a = 78	84	36	8
What is the second entry from the right? 36
The third smallest entry is 78
The 1st entry from the right -> 8

Read these off the table that follows.
1) Read off the last entry, reading row by row.
2) Read off the last entry of the largest entry's row.
3) Read off the entry just right of -8.88.
4) Read off the entry directly below -11.36.
5) Read off the top-right entry.
6) Read off the entry just right of 0.97.
7) Read off the first entry of the smallest entry's row.
8) Read off the third-last entry, reading row by row.
[[ 20.87   1.38 -20.13 -16.51   3.17  -8.21  -6.75]
 [ 12.85 -21.10 -13.65  -3.11  12.07 -21.70 -11.32]
 [  8.75  -6.24 -15.96 -12.31   3.30 -15.02 -13.24]
 [  6.87   1.15  -3.50 -15.46   0.73 -18.96 -10.33]
 [ 11.55 -14.05 -23.14  -8.51   7.14 -22.08 -10.76]
 [ 14.21 -21.84 -19.11  -6.89   9.44 -24.13 -10.47]
 [  7.08  -3.48  -9.97 -14.86   1.38 -14.71 -12.83]
 [  4.95  -1.89 -19.67   3.75   6.29 -17.09  -6.62]
 [ 22.46  -0.34 -23.67 -16.54   3.42  -8.11  -5.46]
 [  5.51  -3.58 -20.44   1.83   8.51 -21.59  -7.57]
 [  6.84  -2.94  -8.88 -15.25   1.09 -15.06 -12.55]
 [ 13.06 -23.02 -13.48  -3.85  11.43 -20.08 -11.36]
 [ 13.89 -20.58 -20.24  -6.87   9.12 -24.48 -10.09]
 [  8.47   2.14  -4.49 -15.60   0.97 -18.07 -10.14]]
1) -10.14
2) -5.46
3) -15.25
4) -10.09
5) -6.75
6) -18.07
7) 13.89
8) 0.97

m =
18.399,109.515,-86.265,-140.017,-31.663,40.614,-122.965,91.145,-59.991,99.020,11.410,-149.294,-136.346,-146.789,-126.417
186.939,-61.655,146.389,-120.195,74.066,12.033,-185.521,-52.129,-75.331,-53.098,-100.537,-47.639,-1.099,33.643,-90.807
-159.592,-132.375,-116.287,141.580,157.428,-96.297,-128.260,-142.263,154.475,-151.264,208.862,0.031,-156.158,16.041,-130.405
Which number is the last entry, reading row by row? -130.405
The top-left entry: 18.399
Which number is the median of all entries? -59.991
Which number is the 3rd-last entry, reading row by row? -156.158
The entry just right of -132.375 -> -116.287
The entry just right of -156.158 -> 16.041
The entry just right of -52.129: -75.331
The entry just right of the largest entry -> 0.031
The entry just left of -126.417 is -146.789
The entry directly above the largest entry: -100.537
Which number is the entry directly below 99.020? -53.098
The entry just left of the smallest entry -> 12.033
Which number is the entry directly above -61.655? 109.515
Which number is the first entry on the diagonal from the top-right corner? -126.417
The largest entry in the last row is 208.862
The centre entry -> -52.129
The entry just left of -132.375 is -159.592
Which number is the entry just left of -136.346? -149.294
The entry just left of -128.260: -96.297
The entry just left of -140.017 is -86.265
Which number is the entry just right of 146.389? -120.195
Which number is the entry directly above -1.099? -136.346
Which number is the minimum? -185.521
The entry directly below -149.294 -> -47.639
Which number is the largest entry in the first column? 186.939
Which number is the entry directly above the smallest entry? -122.965
Which number is the top entry of the column that holds the largest entry? 11.410
Which number is the entry directly above the centre entry? 91.145
Which number is the entry directly above -53.098? 99.020
Which number is the last entry of the smallest entry's row? -90.807

Questions about the table below.
1) Read off the entry just right of 0.036.
2) Read off the entry just right of the largest entry.
3) Read off the entry just right of 0.057.
[[-0.134, -0.068, 0.165, 0.036, -0.005, -0.095, -0.014], [-0.011, -0.002, -0.008, -0.018, -0.017, -0.012, -0.010], [-0.004, -0.005, -0.017, -0.001, -0.010, -0.010, -0.010], [-0.188, -0.063, 0.154, 0.057, 0.054, -0.047, -0.008]]
1) -0.005
2) 0.036
3) 0.054

Read these off the grid that follows. Indices start at 1.
1) The bottom-left entry?
2) The entry in row 1 and column 2?
3) The entry in the top-left corner?
4) The entry in row 3 and column 1?
5) The maximum?
6) The entry just left of the largest entry?
7) The entry just right of 1.09?
8) The entry directly above the smallest entry?
[[-3.70  1.12 -2.47 -0.36 -1.79 -1.00  0.61  0.56]
 [-2.85  0.52 -0.51 -2.94  0.77 -1.30 -2.61 -2.26]
 [ 0.47 -0.91 -0.24  2.32 -3.06 -1.02 -2.17 -0.65]
 [ 0.74 -3.98  0.18 -3.36 -3.70 -2.27  0.76  0.77]
 [ 0.06 -0.36 -0.64  1.92 -4.47 -0.84 -0.89  0.06]
 [ 1.76 -2.74 -0.31 -4.66 -1.84 -0.23  0.70 -0.98]
 [ 2.09 -4.00  0.41 -4.53  0.87 -1.16  1.46  0.26]
 [-2.79  2.59 -2.75  1.58 -2.51 -0.27 -0.59 -0.19]
 [-2.34  2.34 -2.58  1.86 -2.98 -0.27 -0.58 -0.08]
 [ 2.94 -4.20 -0.36 -3.98 -2.95 -0.65  1.09 -0.01]
 [-0.87  0.08 -0.04 -2.34 -0.71 -0.12 -1.62 -2.26]
 [ 0.30 -1.07 -0.46  1.48 -0.64 -0.63 -3.46 -2.01]
 [-5.30  2.21 -2.02 -0.03  3.52 -1.08 -1.86 -0.94]
 [ 0.27 -0.88 -0.40  1.98 -0.28 -0.60 -3.62 -1.83]
 [-4.80  2.88 -2.75  1.00  0.30 -0.39 -0.05  0.13]
 [-4.34  1.80 -1.20 -1.62  2.63 -1.13 -2.74 -1.92]]
1) -4.34
2) 1.12
3) -3.70
4) 0.47
5) 3.52
6) -0.03
7) -0.01
8) 0.30
